In the rows, zero is written as 128.
Turns, then the turns between two rows, first turn first; the first pair answered
z704:
[124 135 139 155 121  90 131 107] |-> [101 137 130 139 115 113  88 140]
[146  80 146  91 109 155 131 183] |-> [168  85 158 105 114 150 172 161]
[ 84 126 143 138 146 166 160 162] |-> [100 107 144 155 142 116 188 124]
z214:
[128 149 117 118 148 137 155 124] |-> [130 153 118 117 146 138 154 122]
[ 88 125 129 114 132 109 138 171] |-> [120 151 159 141 130  82 141 130]
[ 90 132 192 139 118 109 129 182] |-> [107 158 204 150 118 112 109 159]
z476:
[100 153  87 135 144 156 155 104] |-> [132 109  94 118 132 158 180 110]
[175 139 148 125 119 140  93 140] |-> [166 153 147 130 122 140  87 137]
[116 131 120 138 125 107 116 124] |-> [121 120 107 131 124 116 115 122]
z537:
[100  99 113 126 137 119 107 146] |-> [ 90 130 113 134 149 140 116 143]
[101 108 142 123 113 121 114 151] |-> [ 99 128 117 126 120 143  95 130]
[106 167 118 132 146 138 160  94] |-> [124 101 144 117 120  84 168 118]

Each pair is two turns apart.
[ 86 149  99 160 139  90 176 114] |-> [ 94 109  87 143 130  90 185 124] | z476 z537
[112 139 156 120 132 132 120 148] |-> [125 144 147 131 141 138 154 120] | z476 z704
[145 109 130 129 129 118 179 113] |-> [130 122  99 105 133 174 124 135] | z214 z214
[121 109 105 117 122 121 139 147] |-> [114 124 113 119 129 126 151 153] | z537 z537
[128 159 154 126 113 135  73 148] |-> [104  86 120 109 114 115 143 172] | z476 z214
[133 155 188 147 140  86 170 127] |-> [137 134 117 100 123 155  49 134] | z537 z704
[145 135 152 123 127 131 147 132] |-> [152 129 147 124 119 118 120 116] | z537 z476
[106 100  72 115 126 131 102 118] |-> [122 103 141 111 131 144 174 172] | z704 z537
[ 63 132  99 120 123 132 111 169] |-> [104 148 113 126 139 173 186 150] | z704 z476
[ 88 148 122 151 132 112 168 145] |-> [108 159 115 162 133 113 165 108] | z476 z214
[111 149 105 135 125 124 141 144] |-> [111 143 103 138 123 110 142 137] | z704 z704
[107 185 107 159 151 133 124 118] |-> [ 91 161  81 148 148 136 115 130] | z704 z214
[129 144 135 107 125  87  99 162] |-> [108 127 108 104 132  91 122 168] | z537 z214
[115 106 162 141 127 105 145 124] |-> [102 114 135 118 129 153 100 145] | z214 z214
[117 156 144 152 146 121 172 114] |-> [ 93 140 107 148 137  95 116 104] | z704 z537
[140 143 120 127 140 163 150 135] |-> [149 105 121 136 127 101 148 115] | z476 z704
[139 137 149 134 101  95 139 138] |-> [114 170 130 140 113 118 121 134] | z476 z704
[122 144 134 115 137  98  96 152] |-> [154 118 139 104 125 103 103 148] | z704 z537
[133 129 151 116 124 103 124 151] |-> [123 161 147 123 136 127 130 146] | z537 z537
[114  77 149 152 110  28 134 128] |-> [143 132  94 140 115 121  28  76] | z214 z476
[124 144 106 119 136 154  98 134] |-> [156 141 123 132 141 150 151 110] | z704 z476
[132 104 160 133 123  94 129 141] |-> [ 97 140 138 138 132 112  96 141] | z476 z214
[115 126 144 147 137 105 147 122] |-> [104 142 143 135 138 140 127 148] | z704 z704
[123  88 125 121 111  87 170 122] |-> [ 99  95 136 102 104 106 122 172] | z704 z476
[128 195 170 147 115 171 123 136] |-> [155 152 128 162 112 135 170  64] | z476 z704
[105 113 134 113 127 109 135 142] |-> [ 96 138 132 118 139 125 141 138] | z537 z537
[161 109 189 111 119 125 115 174] |-> [164  97 187 117 115 102 120 159] | z704 z704
[119  82 122 104 111 104  79 135] |-> [134  97 153 118 109  81  84 126] | z476 z214
[121 146 118 129 134 110  87 123] |-> [127 125 131 127 127  92  95 134] | z537 z537
[138 116 122  99 130 168 102 165] |-> [139 108 159 122 137 119 172 163] | z537 z214
[ 98 189 154 137 130 119  57 161] |-> [120 206 102 139 158 185 113 110] | z704 z476
[132 115  90 130 127 115 142  96] |-> [ 98 147 124 127 139 135 156 156] | z704 z537
[129 150 131 161 154 105 134 150] |-> [139 118 131 146 137  94 109 164] | z214 z537
[162 108 100 143 143 136 154  81] |-> [169 124 121 151 142 128 153  78] | z476 z537
[126 141 129 135 123 114 100 130] |-> [116 115 116 124 121 120 112 149] | z214 z476
[149 126 158 125 114  88 114 123] |-> [126 144 136 113 121 126  79 144] | z704 z476
[146 140  82 123 128 165 130  63] |-> [106 121 118 115 140 153 209 139] | z214 z537
[128  99 172 143 102  71 108 138] |-> [ 72  94  80 124 125 137 104 147] | z537 z214
[ 89 166  91 152 158 118  89  99] |-> [109 185 163 156 150 101  93 129] | z537 z214
[112 136  91 109 131 148  53 112] |-> [110 115  99  98 152 183 173 150] | z704 z214
[118 152 120 154 123  83  92  82] |-> [132 195 140 150 142 153 125 103] | z704 z704
[118 111  89 154 129  92 134  87] |-> [101 108  65 136 130 123 111 109] | z214 z214
[123 123 107 140 143 138 162 105] |-> [140 103 112 134 131 127 160  99] | z476 z537
[120 138 139 133 149 111 171 139] |-> [129 155 136 141 139  90 108 111] | z704 z214
[134 179 141 135 139 166 145 131] |-> [124 133 117 118 139 165 178 147] | z476 z214
[ 88 132  79 154 143 121 117  78] |-> [ 80 117 160 143 136 102 169 165] | z704 z537
[115 116  95 129 130 125 157  93] |-> [114 131  85 125 131 147 129  94] | z214 z214
[131 162 211 126 125 132 129 179] |-> [119 120 194 131 107  65  98 159] | z704 z704
[150 117 101 140 129  99 128 102] |-> [112 157 133 135 143 135 132 167] | z704 z537
[151 131 116 131 113 114  72  91] |-> [142 155 187 128 124 136 132 162] | z704 z537
[143 139 150 139 149 134 206 118] |-> [182 107 106 120 121 136 106  73] | z537 z214
[155  75 137 129 107  59 140 109] |-> [144 204 178 153 141 134 126 115] | z214 z537
[ 88 142 170 117 139 109 136 171] |-> [124  85 127  96 113  98  83 135] | z537 z476
[134 109 197 145 117  60 151 144] |-> [121 149 204 125 131 143 133 194] | z704 z704
[ 73 102 128 125 117  91 115 165] |-> [ 82 148 106 152 127  95  91 102] | z214 z476
[129  93 135 119 118 122 127 159] |-> [129 137 161 141 123 106 109 143] | z476 z214
[135 176 158 130 134 136  92 151] |-> [102 135 130 109 135 142 117 189] | z214 z476
[105 152 169 156 118 130 107 147] |-> [ 97 132 168 152 116 116 130 158] | z214 z214
[133 121 177 127 106 120 158 135] |-> [ 91 140 153 137 107 101 105 132] | z704 z476
[160 137 124 111 127 190 116 128] |-> [163 110 148 103 119 170 144 155] | z476 z214
[123 113 121 125 123  94 127 108] |-> [104 148 110 132 136 121 117 110] | z537 z704
[166 145 137 146 112 171 116 125] |-> [164 140 138 166 110 121 119  95] | z704 z476
